In the data rows, the value 128 means zero.
Some points:
[127 122 145 164 148 161 116 161 148 116 108 100 126 103 174 118  99 113
 140 106 113 120 157 112 110 143 144 156 170 162 246 127]
[174 103  89 137 118  85 123 146 179 204 181 192 139 105 217 162  79  92
 103 156 101  98 102 131 126 119 108 139 122  90 102 171]
[107 141 113 107 107  94  85 117 188 164  86 141 116  99 136 150 142 174
 159  77 165 118  93 123 129 104 188 148 177 151 146  94]
[114 117 101 138  66 188 154 163 102 117 103 165 147 137 134 101 126 117
 132 125 146 132 119 121 121 119  67 147 122 112 110 128]
[159  85 147  99  94 198 112 131 177 163 170 117  99 131  76 104 127 131
 186 137 160 140 162 127 112 118  92 139  99 135  91 161]
[ 68 120 153 198 132 126 129 101  77 139 190 139 124 107 132 122 126 143
 123 102 112 116  80 149 127 108  86 113 115 163 242 164]
[168  77 167 142 163 150 142 172 126 102 104 105 143 139 103 121 116 158
 101 118  85 125 180 138 185 180 160 142 105 158 128 118]
[101 166  70  99 146 148 177 193 114 139  79 140 106 112 144 126 176 123
  84 151 144 120 115 153 125  87 123 143  87 115 128 131]
[129 103 187 160 141 120 119 103  79 142 106 102 115 110 145 127 104  71
 173 126 130  78 107  80 111 149 208 170 188  69 101  97]
[ 94 102 159  42 112 162 137  71 110 119 122  86 122  79 127  94 112  97
 136 118 115 135 118 110 143  69  95 110  86 111 137 181]
[147 111 110  95 116  66  89 141 114 111 104 123 101 148  85 133 104  77
 169  97 122 126 122 150  95 144 162 128 164 169 179 214]
[ 93 137 158 176 131 118 119 133 126 168  74 111 135 110  77 132 103 108
 139 164 231 177 121  96 137 119  92 112 109 123 132 119]
[104 116 103  93 163 199 119  87 106  89  97 145 149 150 124 115  95 105
 220 135  76 140 166 171 168 124 128  74 110 136 127  95]
[ 96 138 145 142 151 126 180 147 143  98 143 125 146  95  92 134 124 141
  93  84 136 124 158 193 159 140 106 149 138 160  78 121]
[164 113  66 114 182 179 105  95 141 109 126 181 224 167 183 164 113 162
  92 126 146 113 103 116 132  93 176  90 103 106 134 151]
[187 179 209 112  97 163  74 110 107  99 131 124 137  85  92 139 190 137
 109  83 122 131  97 149 155 137 113 128 139  82 127 121]
[ 98 154 144  89 112 137 108 172 146 200 226 151 188 126 126 168 129 139
  94  98 153  93 123 115 138 119  97 153 127  88 119 175]
[109 112 114 105 113 144  80 108 119 167 134 178 117 169 112 213 168 133
  97 151 121 121 167 156  96 117 116 124 125 147 112 105]
[145 151 152 139 139 149 125  88  87 128 138 105 109 130 112 116  83 176
 117 105  95 157 126  97  80 155 200 220 122 102 119 105]
[116 120 141 162 150 134 100 170 109 104 114 101 137 112 164  68  96  95
 109 204 238 159 132 129  65 129 117 123 130 117 104 127]
[124 108  94 108 134  77 182 116 109 164 121  62 157 104 143  99  98 165
 132 137  86 118 128 137  85 138 110  89 120  96 111  98]
[197 214 171 122  89  99 141  88 102 130 113 114 105 119  97 142 174 116
  92 145 100  95 141 141 127 112 175 127  89 130 143  87]
[151 198 187 186 134 129 127 150  75 117 136 140 104 143 146 172 147 172
 141 123 149 192 146 142 115 162 114  91 156 122  85 158]
[138  82  89 148 194 126 133 129  80 137 139 101 119 147  85 107 159  96
  97  90 133 118  66 159 147 159 130  95 146 116 108 110]
[125 103 136  73 171 113 126 139 127 205 255 194 132 134 131 153 112 114
 112  82 110 165 130  51  96 145 141  96  86 147 122  97]
[118 130  87 111  98 145 177 142 167 118 142  79  99 131 136 109 131 113
  95 129 145  94 107  79 211 208 170 137 115 114 114 121]
[115 154 112  79 105 136 199 126 110  94 133 146 139  99 134 124 118 107
 172 102 143  84 148  66 145 168 131 143 159 179 169 167]
[116  98 158 122 111  60 142 110 188 143 148  62 124 135 138 137 221 159
 105 137 146 136 202 121 138 122 118 121 126 105 129 154]
[100 131 122 165 189 160 141 110 143 126 112 159  91  79 165 111 109 141
  97 152  81 133  99 188 125 192 139 159  85 179 107 150]
[255 174 146 135 109 112 138  94 124 143 103  93 133 134 113  98 125 122
 109  97 120 148  97 106  98 140  64 157 114 200 196 153]
[127 125 125 121  91 144 136 142 157 157 164 157 112 112 111  93 157 161
 184 255 117 148 114  99 128 134 130 109 147 133 109 145]
[108 158 200 123 124  95  72 130 140 125 130 131 128 221 211 171  84  90
 116 124 135 103  83 143  99 166 121  98  87 154 121  96]
[ 94 121 118  86 153 155 166 112  59 110 123 119 129 154 120  99  92 134
 158 162 128 118 130 181 188 115  91 141 103 124 109 103]
[150 147 152 145  95 105 133 106 108 106 123 102  83 125  97 131  63 106
 138  92  92  89 130  87 116 141  88 133 102 103 125  99]
[149  98 131 158 131 200 183 215 142 102 144  98 128 127 171 161 149  88
 137 100 122  90 103  86 100 104 119 117  85 159  98 113]
[109 132 142  66 133 169 150 147  89 203  55 120 112 123 120 129 138 138
  87 103 125 146  97 130 142 199 208 148 122  91 153 116]
[107 123 126 144  96 122  83 112 105 119 159 179 190  81 161 157 162 175
 177 121 116 168  93 112 150 131 102 151 106 100 160  84]
[129 102 147 116 132  84 104 137 200 199 165 186 150 194 141  85 158 110
 142 100 130 126  84 144 132 109 111 121 132 121 122 122]
[150 121 107 148  50 147 121 120 162 164 139 137 120 139 180 108 130 103
 101  96 123 174 234 177 155 117 156  97 150 130 108 131]
[149 174 156 114 112 122 106 113 140  63 143 150  78  96 135  77 113 109
  96 150 105  84 121 132  98 179  87 119  77 148 111 124]
[155 214 162 143 167 167 146  75 153  89 121 146 109 146 147 178 140 120
 161 147 152 166 125 141 133  92 119 128 140  78 148 152]
[117 112 123  94 136 108 219 155 168 128  76 140  99  78 166 142 146 129
 151 102 151 139  79 133  99 107  95 129 105  96 125 126]
[ 85 104 168  93 130  60 129 146 107 130 114 154 154 101 132  98 131 120
 142 133 154 139 185 127 128 113 141 148 102 134 129 124]
[162 158 166 175 179 139 137  78 120 151  91 139 137 125 141 149 219  94
 171 151 120 177 144  83 141 141  95 123  91 182  90 146]
[136  94 115 146  93 113 125 109 171 103 152 122 197 164 100 114 115 116
  97 153 132 136  75 125 148 192 159 173 128 148 131  97]
[117 140  87 122  98 129 146  74 166 110 148 125 142 137  95 165 107  91
 105 145 178 163 154 156 109 138 145 137 115 146 165  83]
[118 163  85 106 149 113 169 121 187 161 144  94 120 144  73 153  89 163
 224 177 161 148 106 100 123 113 152 129 101 147 105 125]
[154 173 160 145 201 142 130 115 117  97 162  86 152 140 167 140 144 147
 153 188 132 142 160 118 112 109 157  92 119 128 149 106]
[144  86 143  92 108 135 164 158  93  79 104 143 108 155  92 158 152 131
 138 175 104 145 100 120 103  88 130 194 208 100 134 103]
[119 116  98 107  94 151  95 105 132 166 115 163 105  70 139  93 137  75
 141 113 134 114 147 159  83 121 170 127 144 132 121 105]
[ 98 151 102 179 121 140 131 147  95 101 133 120 105 118  90 128 110  79
  97 141 188 226 182 124  57 131 104 103 136 107 102 128]
[197 168 116  92 158 101  70 173  93  87 134 133  52 130 103 102 124 103
 106  89  87 132 102 116 149 103 125  93 111 119 104 123]
[127 127 139 122 150 146 147 159 139 143 111 147 100 138 105 160  81 117
 122 156  98 152 191 199 202 153 111 148 133 104 162 131]
[112 110  96 139 110  72 142 124 132 137 156 101 102 102 128 100 164  86
 111 156  84 147  97 134 177 101 140 114 140  91 111 105]
[139 113 126 103  89 103 121  91 138  90 133 199 140 133 102 139  94 115
 131 151 161 105  86 147 143 170 131 124 146 114 110 117]
[133 126 170 114 149 165 157 211 191 127  77 120 156 164 110 159 142 114
 106 131  92 117 109 110  85 120 102 114 122 100 160 124]
[ 80 108 136 135 211 134 120  82  95 129 162 134 120 139 136 176 119 108
  79 127 121  90 169  83 140  99  81 183 210 169 107 100]
[ 90 148 106  93 119 129  59 134  92 135 106  90 163 103 111 116 121 118
 101 128 102 155 122  89 132 209 168 119 174 136 145 228]
[144 139 160 233 223 170 131 142 213 204 104 138  73 110  81 111 120 123
 115 140  97  59 130  85 108 100  97  85 125  90 134 119]
[115  69 137 166  93 161 144 113  88 124 102 116  81 132 114 119 113 162
 116 101 105  89 133 106 108  61 164  48 115 161 176 202]
[103 119  80 163 161 174 113  79 141 142 122  85 111 144 117  65 119 152
  99  98 100 125 104 125 128 173 104 111 158  95 133  98]
[112  97 157  72 108 160 105 148 156 126 121  94  87 155 199 111 147 166
 131 167 115 139 109 100 133 117 114 170 217 176 120 108]
[110 107 103 134 139 117  84 121 104  91 121 106 130 120 149 222 183 174
 190 139 126 114 125 133 134 160  89 105 140  87 136 137]
[ 99 109 137 127 116 112 174 101 150 156 130 159  85 105 119 137 109 155
  78 127 107 140 129 162  95 145 138 183 162 136 171 128]
[120 154 108 146 191 157 160 138 125 119 134 141  99 131 147  86 166 126
 135  95 164 106 119 108 161 166 178 172 160 174 130 145]
[144  72 107 128  98 123  99 102 104 110 119 114 154 145 115 163 136  71
  82 133 175  59 125 107 142 122 108 136 155 180 174 121]
[160 117  99 137 111 142 141 144 114 170 168 151 127  98  93 141 169 197
 194 176 172  88 121 130 115 116 135 106 116 126 152 127]
[153  76 103 132 125 108  90 124  94  98  67 144 154 103 153 130 174 206
 186 124 151 139 134 112 122 148  96 108 114 127  95 112]
[128 112 130 134 127 159 149 167 137 135 134 119 112 138 127 114 127  98
 130 110 156 116 166 200 202 157 144 124 126  90 133 174]
[208 181 187 160 154 107 129 132  77 131 140 108 140 113 140 102 113 182
 145 182 188  64 146 191 152 116 184 139 120 132 124 134]
[139 123 116 111 141 115 163 148  96 119 146 239 230 195 118  81 119 125
 116 101 127 109 150 102  95 116 139 107 113 125 119 125]
[ 99 125 108 130  85 123  74 155 125 147 172  67 104 165 128 120 115 180
 155 149 143 164 115 159 103 106 137 117 100 123 104 123]
[166  92 102 125 103 150 166 211 149 106 135  91 118  72 134 214 100 153
 102 138 122 164 102 108 113  99 118 106 106 140 112 107]
[193 220  87  95 113 122 130 143 133 164 133 110 162  84 140  99  89 139
 122 103 102 101 132 140 115  96  60  97 255 190 109  88]
[109 200 141 177  73  97 106 115 113 178  95 119 189 196 200 153  94  80
 134 110  78 139 125  83 185  84 113 135  81 131 107 128]
[147  97 123 129 158 105 165 133 153 140 141  90 148  92 130 159 105  71
 163  95 111 162 155 229 156 191 130 106 139 130  97 145]
[ 84 127 120 177 126 130 136 199 129 133 107 128 114 150  96 124 108 143
 157  94 107 144  93 130 159 101 166 185 148 221 100 134]
[ 92 107 137  96 121  82 105 111 109  98  63 122 141 126 170 152 121 186
 143 169 122 115 180 113 118 152  83 108 113 118 102 118]
[119 131 104  98 121 112  60 169 116 159 123 114 138  95  99 129 168 101
 117 152 106  93 150 151 151 128 144 152  79 142 132  76]
[120  80 134 116 137  75 114  89 118  85 119 141 126  95 125  91 153  91
 110 174 117 190  96 125 131  70 149 103 164 195 170 162]
Along one direction, these points spread out more than along any other. Take the direction at right angles to it along which they spread out most. Go by this last direction. For each point below, how far along it does it lie, from 0 to 99? The average is 50, and the first point in the table lies past the average. One standard deviation of the points above along it is 16.
[ 95 162 203 131  84 110 115  96 147  86 111 141  95  91 103 131  78 160
  90 106 138  74  82 112 175 122 148  45 137 141  79 142] : 49
[ 85 152 102 121 100 123 113 158 155  86 169 107 135 122 139 111 158 143
 154 109 105 115 165 143 104 128 149  90 123 108 164  80] : 48
[157  82 117 123 138 100  95  95 110 117 117 112  80 182 172 130 151 168
 179  85 197 143 143 157 124 110  98 177  92 107 123 118] : 32
[107 147  70 135 111  84 104 125  79 109 128 145 100 147 128  96 111 114
 147 150 131 101 137 111 115 118  96 139 121 109 181 167] : 50
[ 81 132 115 106 122 110 131 125 175 140 108 122 149 114  69 119 148 142
 147 109 109 100 158 140  98 132 109 118  89 135 112  99] : 51
[171  76  95 143  83 134 112  95 107 159 144 172 134 133 119 109  77 151
  94 138 112 162 173 128 180 138 137 142 127 118 128 109] : 63
[132 138  80 116 117  80 144 166 152  89 132 173  65 167 107 128 139 153
 139 115 113 127 173  74 150 158 121 106 139  75 135 122] : 52
[109 131  82 116  96 120 166  68  84 121 120 110 120 224 206 199 224 159
  99 120 112 104 111 126 100 121 139  99 126 132  92 140] : 46
[128 140 120 204 145 117  90  93 136  74 118 122 150  78 108 121 136  97
 128  94  92 103 141 110 100  89 204 230 137  90  49 140] : 52
[115 126 192 139 130 153 183 145 109 176 148 151 189 185 117 101 108 111
 131 111 109 109 120 140  70 112 124  91 159  98 107 130] : 59
[109 151 159 166 149 149 157 165 190  89 154 163 198 180 145  82 138 132
 122 106  86 141 109 136 114  95 112 134 138  90 144 131] : 58
[143 125 133 119 174 123 121 121 143 122 104 107 115 112 126  88  88 135
  73 127 229 217 163  95 161  67 111  99 119 104 136 105] : 32
[127 125  79  95 154  93  78  96 146  95 110  88 144 139  96 131 111 156
  98 123  94 107 120 128  84  74 107 182 116 134 139 251] : 57
